Families of rows that turns and mirrors carry onto each other, the same ones carrying the whole set onto itself: the rest of each named row's family, in list order
4 families of 8 rows
darip: [+1.80,+1.91,-0.31,+1.47,-0.77,+1.28,-0.47,-0.70,+1.73,-1.14,-2.00,+0.09,+0.01,+1.52,-0.31,+0.25,-1.26,+0.78,+0.45,+0.63,-0.20,-0.64,-0.17,-0.31,+0.20,-1.88,-0.82,+2.10,-0.31,+0.21,-0.11,+0.29,-0.45,+1.44,+1.05,-0.21,+0.41,+0.16,-0.50]
mabof: [+2.16,+0.70,-0.83,+1.40,+2.11,+0.00,-0.70,-0.72,+1.20,+0.41,-1.73,-1.17,+2.10,-1.30,-0.51,+0.51,+0.16,-0.02,+0.99,+0.31,-1.54,-0.25,-0.21,+0.15,+0.78,+0.25,+0.82,+1.76,-0.87,+2.34,-0.14,-0.74,-1.97,+1.60,+1.81,-0.23,+0.93,-0.30,-0.30]
zazu: [+0.14,+0.87,+0.40,+1.00,-0.97,-0.92,+1.47,-0.22,-0.47,-1.80,-1.39,+0.12,+0.39,+0.55,+0.15,+1.28,-0.08,+0.45,+0.25,-0.85,-0.05,+0.05,-0.34,+0.33,-2.41,-0.54,+1.14,+0.23,+0.59,-0.83,+1.29,+1.69,-0.26,+0.66,+0.90,-0.11,-1.77,-0.77,-1.00]
zeli: [+1.84,-0.37,-0.06,+1.77,-0.90,+0.02,+0.85,-1.39,+0.52,-2.07,-0.53,+1.89,+1.40,-0.38,+0.75,+1.77,-1.67,+0.91,+1.49,-2.09,-0.23,+0.69,+0.81,+0.04,-1.19,-1.37,+1.86,-0.27,-0.75,-0.18,+0.52,+1.47,-1.43,+1.25,+0.08,+0.08,-0.90,-0.49,+0.28]
pokat: [+1.18,+1.02,+0.01,+1.72,+0.05,+0.66,-1.95,-0.51,+0.32,-1.51,-1.02,+2.00,+1.10,-0.50,-0.46,-0.28,-0.59,+1.02,+2.79,-0.98,-0.92,+0.28,-1.18,+0.80,-0.90,-1.29,-0.10,+2.07,-0.15,+1.48,+0.22,+0.59,-1.05,+0.91,+0.51,+0.06,+0.86,-1.17,+0.40]
feze: [+1.79,+0.81,-0.15,+0.54,+1.83,+0.91,-0.72,-1.68,+2.43,-0.53,-1.25,-0.75,+0.36,-0.53,+0.14,+0.61,+0.16,-0.71,+0.26,-1.29,-2.09,+0.11,-0.57,-0.64,-0.79,+0.20,+0.27,+3.34,-0.77,+1.41,-0.07,-1.12,-0.95,+0.82,+2.19,+0.45,+0.64,-0.34,-1.42]
Lut: [+1.32,-0.60,+1.27,+0.54,+2.13,-0.14,+2.61,-0.87,+1.08,-0.65,-1.02,-1.89,+2.07,-0.48,+0.07,+1.05,-0.85,-0.44,+0.40,-0.56,-1.42,+0.01,-0.97,-1.17,-1.11,+0.34,+2.15,+1.05,+0.06,-0.15,+1.19,+0.08,-2.14,+1.30,+1.74,+0.81,-0.70,-1.73,-1.92]
pibe: [+1.96,+0.06,+0.09,+1.68,+0.85,-0.12,-0.49,+1.04,+1.61,+0.66,-0.47,-0.65,+3.28,-0.82,-1.32,-0.37,-0.13,-0.21,+1.59,-0.62,-0.42,-0.09,-0.82,+0.65,-0.57,+0.86,-0.07,+3.66,-0.08,-0.17,+0.24,-0.19,-2.79,-0.36,+1.54,+0.10,+0.17,-1.38,-1.23]
Ros: [+0.93,-0.33,+0.63,+2.60,+0.06,+1.69,-0.90,+0.07,-0.65,-1.26,-1.44,+1.77,+0.81,-0.35,+0.33,-0.57,-0.65,+0.09,+2.03,-0.86,-0.78,+0.53,-1.44,+0.83,-1.96,-0.64,-0.23,+2.85,-0.63,+0.79,+0.84,+0.63,-1.63,+0.25,-0.56,+1.40,-0.31,-0.16,-0.29]
kor: [+0.92,-0.38,-0.20,+1.86,+0.21,+0.17,+2.42,-2.34,+1.85,-0.84,-0.04,-0.70,+2.31,-1.18,+0.01,+1.85,-0.74,-0.67,-0.03,-0.59,-1.29,+0.34,+1.62,+0.17,+0.30,+0.43,+1.67,+2.31,-1.34,+0.81,+1.38,-0.24,-0.47,-0.06,+0.15,-1.40,-0.50,-0.19,-1.29]
lif: [+1.39,+0.32,+0.00,+2.02,-0.17,-0.02,-0.08,+0.35,+0.80,+0.96,-1.05,-0.29,+1.67,-0.19,-1.30,-0.49,-0.39,-0.88,+2.15,+0.89,-0.51,-0.81,-0.73,+0.72,-0.30,+1.61,+0.04,+2.95,-0.76,+1.13,+0.50,-0.18,-2.70,+0.27,+1.52,-0.71,+0.26,-0.41,-1.85]
dipiz: [+2.19,+0.10,-0.02,+1.83,-1.00,+0.84,+2.15,-0.73,+0.53,-1.56,-1.05,+1.17,+1.28,-1.09,-0.15,+2.18,-1.06,+0.42,+0.51,-1.88,-0.51,+0.62,-0.05,-0.34,-2.32,-0.91,+1.43,+0.33,-1.32,-0.71,+0.40,+0.42,-0.88,+0.17,+0.31,+0.91,-2.44,-0.88,-0.98]
fuvif: [+2.13,+0.61,-0.31,+0.72,+1.14,+0.85,+0.28,-1.21,+1.72,+0.25,-1.72,-0.42,+0.58,-0.70,-0.15,+0.17,+0.36,-0.77,+1.76,+0.05,-1.41,-0.07,-0.82,+0.64,-0.63,+1.21,-0.21,+2.46,-1.32,+2.71,-0.17,-1.80,-2.19,+1.13,+1.62,+1.13,+0.17,-0.84,-1.44]
tulib: [+0.42,+0.40,-0.16,+0.82,+0.09,-0.27,+1.46,-0.50,-0.15,-2.75,-1.73,+0.41,+0.44,+0.90,+1.63,+0.79,-0.85,-0.20,+0.79,-1.05,-0.27,+0.41,+0.72,+1.06,-1.70,-0.60,+1.61,+0.91,-0.35,-0.24,+2.22,+1.69,-0.63,-0.12,-0.08,-0.81,-1.23,-1.70,-0.55]
kagod: [+1.51,-0.12,-0.43,+1.50,+1.11,-0.63,-1.48,-0.14,+0.56,-0.42,-0.56,-1.02,+2.56,-1.40,-1.20,+0.59,+0.00,-0.43,+1.86,+0.32,-0.64,-0.48,-0.25,-0.44,+0.22,+0.36,+0.94,+3.16,-0.76,+1.32,-0.16,-0.15,-3.91,+0.81,+1.70,+0.11,+0.68,-0.83,-1.21]
kuv: [+2.13,+1.71,-0.14,+1.05,+1.60,+0.29,+0.26,-0.02,+2.47,+0.13,-1.71,-1.47,+2.16,-0.38,-0.31,+0.05,+0.53,-0.44,+0.34,-1.07,-1.01,+0.46,-0.45,+1.08,-0.10,+0.67,+0.00,+2.86,-0.18,+1.75,+0.35,-1.51,-0.99,+0.65,+1.61,+0.64,+0.30,-1.09,-0.27]
zukiz: [+2.44,-0.89,+0.22,+1.63,+0.15,+1.04,+1.79,-0.76,+0.76,-1.33,-1.14,+1.47,+0.84,+0.57,+0.92,+1.28,-1.70,+0.34,+0.60,-1.58,-0.31,+0.72,-0.26,-0.22,-1.55,-1.20,+1.88,+0.72,-1.80,-1.28,+0.82,+1.06,-1.68,-0.03,-0.04,-0.38,-1.80,-1.90,-0.63]
Ripi: [+1.71,+1.40,-0.06,+1.57,-0.72,+1.77,-0.77,+0.18,+0.17,+0.06,-2.38,+1.19,+0.60,+1.63,+0.18,-0.04,-1.05,+0.48,+0.85,-0.03,+0.15,+0.34,+0.29,+1.04,-0.43,-0.79,-0.50,+1.54,-1.14,+0.64,+0.35,+0.74,-1.28,+0.91,+0.05,+1.15,-0.11,-0.31,+0.22]
lipap: [+0.34,+0.54,-0.22,+1.24,+0.90,-0.17,+2.40,-0.83,+1.22,-0.10,-0.69,-1.45,+2.95,-0.90,-0.91,+2.24,-1.44,-0.53,+0.63,-0.51,-1.16,-0.31,+1.30,+0.23,-0.05,+0.60,+1.84,+1.55,-0.53,+0.66,+1.62,+1.18,-1.94,-0.12,+1.00,-0.15,-1.25,-1.61,-1.90]
velo: [+1.99,-1.34,+0.10,+0.43,+1.78,-1.33,+2.27,-0.51,+1.33,-0.85,-1.24,-1.22,+1.22,+0.36,+0.85,+0.59,-0.49,-0.16,+1.21,+0.36,-0.72,-0.14,-0.08,-0.27,-1.40,+1.35,+2.31,+0.85,-0.28,-0.26,+1.01,-0.10,-2.66,+0.96,+2.57,-0.60,-0.83,-1.10,-1.70]
nim: [+1.36,+0.78,+0.04,+2.09,-0.08,+1.53,-1.13,-0.56,+0.56,-1.64,-0.77,+1.51,+0.89,-0.66,+0.27,+0.80,-0.27,+1.00,+2.64,-1.49,-0.14,-0.05,-1.09,+1.44,-1.79,-0.25,-0.25,+3.73,+0.49,+0.86,+1.08,+1.12,-0.26,+1.33,+0.30,+1.28,-0.82,-0.88,-0.53]
lav: [+0.69,-0.39,+0.64,+2.66,-0.01,+1.83,-1.01,-0.88,+0.42,-1.33,-0.51,+1.30,+1.30,-1.86,+0.46,-0.32,-0.52,+1.33,+2.60,-0.38,-1.23,+0.04,+0.15,-0.49,-2.51,-0.55,-0.48,+3.17,+0.04,+0.66,+0.40,-0.07,-1.34,-0.11,+0.65,-0.03,-0.60,-1.01,-0.28]
nev: [+2.57,-0.98,+0.50,+2.21,-0.60,+1.30,+2.06,-1.21,+1.87,-1.52,-0.86,+1.45,+1.50,-0.02,-0.11,+0.42,-1.87,+0.97,+0.45,-0.42,-0.81,+0.64,-0.64,-1.34,-0.85,-1.52,+1.59,+0.51,-0.82,-1.15,+0.27,-0.07,-0.38,+0.51,-0.08,-0.36,-0.98,-0.12,-0.64]
rakev: [+1.01,+0.02,+0.20,+2.19,-0.34,+0.16,-0.28,+0.35,+1.24,+0.28,-0.48,-0.98,+2.76,-1.19,-0.42,-0.08,-0.48,+0.42,+1.20,+0.90,-0.40,-0.69,+1.10,-0.10,-0.53,+0.68,-0.04,+3.55,-0.79,-0.72,+0.42,-0.41,-2.51,+0.70,+1.42,-1.72,+0.75,+0.05,-1.45]
nusa: [+1.80,-0.56,-0.02,+0.40,+0.93,-1.74,+1.36,-1.25,+1.04,-1.33,-0.78,-1.58,+1.62,-1.11,+0.90,+1.61,-0.50,-0.97,+0.40,-0.91,-1.16,-0.06,-0.29,-1.25,-0.69,+0.10,+2.60,+0.12,-0.59,+0.20,+0.72,-0.08,-2.82,+1.89,+1.26,-0.85,-0.31,-0.93,-1.52]
guni: [-0.75,+0.68,+0.41,+0.92,-0.70,-0.54,+0.33,-1.48,+0.65,-2.28,-0.47,+0.41,+0.53,+0.84,+0.76,+0.71,-0.60,+0.34,+0.91,-0.44,-0.54,+0.50,+1.66,-0.41,-2.26,-0.46,+0.73,+1.36,+1.19,+0.67,+1.68,+1.07,-0.34,-0.78,+0.55,-0.23,-0.77,-1.12,-0.14]
Nined: [+1.25,-0.03,-0.86,+1.43,+0.84,-0.68,+2.58,-1.34,+2.01,-1.25,-1.01,-0.36,+1.47,-0.62,-0.38,+1.83,-0.80,-0.93,+1.19,-0.84,-1.17,+0.12,+1.24,+0.62,-0.15,+1.32,+2.85,+2.24,-1.40,+1.26,+1.20,+0.30,-2.48,-0.08,+1.64,-0.89,-1.55,-1.12,-1.95]
lod: [+1.28,-0.64,-0.44,+1.19,+0.76,-1.68,+1.26,-1.62,+0.82,-0.06,+0.05,-0.84,+1.80,-1.41,-0.12,+2.55,-0.42,-0.45,+0.36,-1.14,-1.40,-0.32,+1.02,-0.48,-0.15,+0.68,+1.96,+0.29,-0.79,+0.73,+1.03,+1.31,-2.55,-0.03,+1.54,-1.50,-1.04,-0.80,-1.36]
riluk: [+0.71,-0.97,+0.87,-0.35,+1.14,-0.82,+0.52,-1.02,+1.77,-0.20,-0.23,-0.76,+1.20,+0.56,+0.83,+0.65,-1.39,-0.45,+0.56,+0.01,-0.90,+0.14,-0.10,-2.21,-2.16,+0.87,+1.83,+1.16,+0.46,-1.14,+1.08,+0.10,-1.93,+0.99,+1.85,-0.41,+0.30,-1.08,-1.58]
zaz: [+1.12,-0.61,+0.64,+1.39,-0.29,-1.08,+0.84,-1.33,-0.45,-2.47,-0.33,+1.05,+0.19,+0.95,+0.84,+1.51,-0.63,+0.59,+0.65,-1.19,-0.01,+0.49,-0.36,+0.08,-1.20,-1.43,+1.25,+0.03,+0.44,-0.02,+1.26,+2.31,-0.83,+0.60,+0.92,-0.21,-0.70,-0.28,+0.27]
lezup: [+2.71,+0.23,+0.02,+2.02,-0.37,+0.71,-0.81,-0.36,-0.03,-0.75,-0.88,+0.97,+1.26,+0.27,-0.32,+0.52,-0.59,+1.13,+1.56,+0.16,+0.73,+0.09,-0.31,+0.53,+0.17,-2.11,-1.20,+1.97,-1.04,+0.92,-0.24,-0.12,-1.40,+1.09,+0.67,+0.40,+0.70,-0.82,+1.08]
rim: [+2.84,+0.78,-0.06,+2.13,-0.45,+1.78,-0.18,+0.29,+1.00,-0.04,-1.18,+0.58,+0.80,+0.96,+0.46,+0.94,-1.29,+1.48,+1.26,-0.17,+1.12,-0.27,-0.47,+1.18,-0.87,-0.80,-1.00,+2.25,-0.07,-0.09,+0.33,+0.58,-0.37,+1.85,+0.89,+0.75,-0.51,-0.58,+0.15]

Same family as darip: feze, kor, lav, nev, rakev, guni, riluk
Same family as Ripi: Ros, lif, fuvif, tulib, zukiz, velo, Nined

